Some points, each followed by its number:
tensor([0.2, -0.6, 0.9, -0.6, 1.1, 1.0, 0.0, 0.1, -0.6, 2.3, -1.2, -1.8,
        -0.3, 1.0, -0.5, 2.7]) 0
tensor([1.0, -2.1, 1.7, -0.3, 0.0, 2.2, 0.8, -0.4, -0.7, -1.4, 0.2, -0.8,
        2.0, 0.9, 0.1, 2.1]) 1
tensor([1.0, -0.1, 1.6, 0.2, -1.0, 3.7, -0.9, -1.1, 1.3, 1.0, 2.0, -0.1,
        1.4, -0.8, -0.4, -0.9]) 2
tensor([-0.9, 1.3, -2.1, 0.1, 0.3, -2.2, 0.5, 1.9, 0.9, 1.0, -0.5, 1.0,
        -0.3, 0.1, 1.6, -1.7]) 3
tensor([1.0, 1.0, -1.4, -1.3, 1.2, -1.8, 0.4, 0.1, -0.1, 0.3, -0.9, 0.1,
        0.3, -0.8, -0.2, -0.7]) 4
tensor([-0.4, 0.2, -1.7, -0.7, 0.6, -3.5, -0.5, 0.3, -0.5, 0.6, -1.5, 0.9,
        -0.6, -0.9, -0.1, -1.7]) 5
tensor([0.6, 0.6, 0.0, -0.6, -0.6, 1.2, -2.3, -1.9, 1.5, -0.2, 1.1, 1.5,
        0.6, -1.8, 0.2, -3.8]) 6
tensor([1.4, 2.2, -0.1, 0.9, -0.9, 1.0, -1.1, -0.8, 0.9, 3.5, 0.8, -1.4,
        -1.1, -2.3, -1.8, -0.9]) 7
tensor([-1.5, -0.4, -0.2, 1.4, -0.3, 0.7, -0.4, -1.6, 0.6, 0.8, 2.0, 0.0,
        -0.4, -1.4, 0.0, -2.0]) 8
tensor([2.5, -2.7, 1.2, -0.3, 1.0, 0.9, 0.0, -1.6, -1.0, 0.2, -1.1, -1.4,
        0.4, 0.2, -1.4, 1.8]) 9
tensor([0.1, -0.2, 1.9, 0.6, -0.8, 2.1, 1.2, 0.4, 1.4, 0.2, 2.0, -1.6,
        0.5, -0.9, 0.0, 1.1]) 10
tensor([-0.1, 0.8, -1.5, 1.0, -0.3, -2.6, -3.3, -1.7, -0.4, 1.3, -0.8, 0.8,
        -2.3, -2.2, -2.2, -3.3]) 11
tensor([1.2, 1.7, -0.2, 0.2, -1.5, 0.7, 0.0, 0.8, 0.5, 1.2, -0.1, -0.3,
        0.5, -0.7, -0.6, -0.1]) 12
tensor([-0.2, 1.1, -2.9, -1.4, 0.7, -2.5, -0.2, 0.9, 0.1, -1.1, -1.0, 1.1,
        -0.1, 1.1, 0.3, -1.4]) 13
tensor([1.7, 0.7, 2.0, -0.4, 0.0, 1.7, 0.8, 0.9, 0.0, 0.4, 0.5, -0.7,
        0.2, 0.6, -0.7, 1.1]) 14
tensor([0.5, 0.5, -0.1, -0.8, -1.1, 1.0, 0.3, 0.3, 1.1, 1.1, 0.6, -0.5,
        -0.1, -1.4, 0.4, -1.8]) 15
tensor([0.4, 0.2, 0.2, 0.0, -0.4, 0.8, -0.2, -0.4, 0.4, 0.2, 1.6, -0.4,
        0.2, -0.3, 0.1, -1.0]) 16
tensor([-2.3, -0.6, 0.1, 2.3, -0.5, -1.6, 0.4, 0.8, 1.0, -0.5, 1.8, 1.8,
        -0.7, -0.7, 2.3, -3.2]) 17
tensor([-0.3, -0.3, 2.3, -1.0, -0.6, 2.7, 1.6, -0.5, 1.0, -0.8, 2.0, -0.6,
        2.0, 0.0, 0.4, 0.5]) 18
tensor([0.4, -0.1, 1.9, 0.8, -0.1, 0.1, 0.4, -0.2, 0.6, 1.0, 0.4, -1.5,
        -0.4, 0.0, -0.2, 1.2]) 19
Which two points above are nearest to each new point, looking only along the 4 directions in which the numbered points spread most? Their numbers follow each, nearest first.
tensor([-0.5, 0.3, -2.0, 0.3, 0.1, -3.5, 0.2, 0.9, -1.0, -1.2, -1.8, 1.3,
        -1.1, -0.5, 0.1, -0.8]) 13 5
tensor([0.3, -0.1, 2.1, 1.0, 0.0, 0.1, 0.4, 0.2, 0.3, 0.1, -0.5, -1.0,
        -1.0, 1.2, 0.8, 2.6]) 14 19
tensor([-0.7, 0.7, 0.7, 0.7, 0.5, 1.1, 0.3, -1.3, 1.6, -0.1, 1.5, 2.6,
        1.6, -1.0, 1.9, -2.4]) 8 17
tensor([-2.7, -1.2, -0.7, 1.8, -0.2, -1.6, -1.0, -0.6, 0.1, -0.5, 0.7, 0.7,
        -1.6, -1.1, 1.9, -2.7]) 17 8
tensor([-0.6, -1.1, 1.9, 0.9, -0.6, 1.6, 0.6, 0.4, -0.6, -0.4, 0.8, -1.1,
        -0.1, 1.5, 0.9, 1.8]) 14 18
tensor([-0.9, -1.7, 2.4, 1.5, -0.7, -0.1, -0.2, -0.1, 0.0, 0.1, 0.1, -1.5,
        -0.9, -0.6, 0.8, 0.2]) 16 19
tensor([-1.6, -0.4, -0.9, 0.2, 0.4, -2.2, 1.1, 0.8, -0.2, -1.0, -0.9, 0.1,
        -0.5, 1.0, 1.6, -0.7]) 13 3
tensor([-1.7, -0.7, -1.2, -1.1, 0.4, -0.6, 0.2, -0.3, 0.0, -1.6, 0.9, 1.8,
        1.1, -0.6, 1.3, -2.4]) 17 13
tensor([0.9, 0.2, 2.3, 1.5, -1.1, 2.3, -1.9, -1.9, 0.1, 1.2, 0.9, -0.9,
        -0.2, -0.7, 0.5, -0.9]) 2 16
tensor([-1.9, -0.3, -2.0, 0.9, 1.2, -2.2, -2.5, -1.7, -1.4, 0.1, -1.7, 1.5,
        -3.1, -0.8, 0.2, -2.2]) 5 11
tensor([-1.9, 1.5, -2.5, -0.2, -1.3, -1.2, 1.5, 3.0, 0.5, -0.4, 0.4, 0.7,
        0.5, 0.6, 1.3, -1.3]) 3 17
tensor([-0.9, 0.2, 2.8, 0.6, -0.9, 2.0, -0.5, -1.1, 0.5, 1.2, 1.2, -1.1,
        -0.9, -1.0, 0.4, -0.7]) 2 16
tensor([0.1, -0.6, 2.0, 1.2, -0.2, -0.3, -0.3, -0.1, 1.3, 1.1, -0.5, -0.2,
        -0.2, -0.8, 0.8, 0.0]) 16 15
tensor([-1.3, 0.0, -0.8, -0.1, -0.8, -1.5, -0.9, 0.0, -0.9, -1.0, -0.6, 0.3,
        0.1, -0.2, -0.7, -0.2]) 4 13
tensor([1.6, 0.6, 0.2, -1.0, 0.2, 2.0, 0.7, -0.3, 0.1, 0.9, 0.8, -0.4,
        0.7, 0.0, -0.2, 0.7]) 19 14
tensor([-0.1, 0.1, -1.0, -0.7, 0.6, -2.8, -0.6, -0.3, -1.1, -0.4, -1.3, 0.8,
        -1.8, 0.1, -1.4, 0.2]) 4 5
tensor([0.2, 0.7, -3.2, -1.5, 0.6, -1.7, -0.4, -0.5, 0.2, -0.4, -0.2, 0.9,
        0.8, -0.2, 0.0, -1.8]) 5 13
tensor([2.0, 0.3, -0.1, -1.3, 0.0, 1.2, 0.6, -0.2, -0.1, -0.1, -0.7, -1.4,
        0.3, 0.9, -0.3, 2.3]) 0 14
tensor([-1.1, 0.1, -1.8, 0.8, -0.9, -0.2, 0.2, 0.5, -0.5, -0.5, -0.4, 0.4,
        -0.3, 0.1, -0.5, 0.2]) 4 16
tensor([0.7, 1.5, -1.3, -0.5, 0.0, -0.2, -0.9, -0.3, 1.1, 0.2, 1.3, 2.2,
        0.6, -1.3, 0.1, -3.4]) 8 6
tensor([1.2, 0.3, 2.5, -1.2, -0.7, 1.3, 0.5, 0.1, 1.1, 0.7, 1.7, -0.3,
        1.9, -0.8, 0.7, -0.5]) 10 18
tensor([0.0, -0.8, 1.4, 1.0, 0.1, 0.9, 0.2, 0.4, -0.6, -0.6, -0.1, -0.9,
        1.1, 1.0, -0.9, 2.3]) 14 19
tensor([-2.0, -0.9, -1.0, -0.5, 0.7, -2.4, 0.4, 1.8, -0.1, -0.4, -0.6, 1.3,
        -0.5, 0.2, 2.0, -0.4]) 13 3
tensor([-0.1, -0.7, 0.2, -0.8, 0.7, -1.0, -0.6, -1.8, -0.9, -0.8, -0.1, 0.5,
        -0.7, 0.6, 0.5, -0.6]) 4 16
tensor([0.1, -1.1, 3.7, 2.3, 0.9, -0.2, -2.1, -1.9, 0.1, 1.2, -0.9, 0.0,
        -2.0, -0.5, -1.1, 0.2]) 16 19
tensor([-1.6, -1.7, 0.4, -0.2, 1.0, -3.1, 1.3, 0.8, -1.1, -0.5, -0.5, 1.2,
        0.3, 0.8, 2.1, 0.5]) 13 4
tensor([0.1, 0.7, -2.2, 0.4, -0.6, -0.5, 0.0, 1.7, -0.2, -1.0, -1.4, 0.5,
        0.2, 1.2, -1.6, 0.4]) 4 13
tensor([-1.4, 1.4, -1.1, 0.2, -1.3, -0.9, -1.0, -0.3, 1.1, 0.6, 1.8, 2.0,
        -1.0, -1.5, 0.7, -3.4]) 17 8
tensor([0.4, -0.3, 1.9, 0.3, -0.7, 3.3, 1.8, 1.3, 1.6, 0.3, 1.6, -2.1,
        1.3, -0.1, 0.7, 1.3]) 10 18
tensor([-1.3, -0.6, -0.4, -0.2, 1.2, -0.2, 0.0, -1.0, -1.9, -1.1, -0.3, 1.0,
        0.4, 0.9, 1.2, 1.2]) 4 16
tensor([0.8, -0.6, 1.2, 1.4, 1.7, 0.5, 0.1, -0.6, 0.4, 0.5, -1.1, -2.1,
        -0.1, 0.6, -1.6, 2.6]) 0 14
tensor([0.2, -0.2, 0.0, 0.5, 0.4, -2.6, -0.8, -0.8, 0.4, 1.0, -1.3, 0.0,
        -1.3, -0.4, 0.3, -0.3]) 4 5
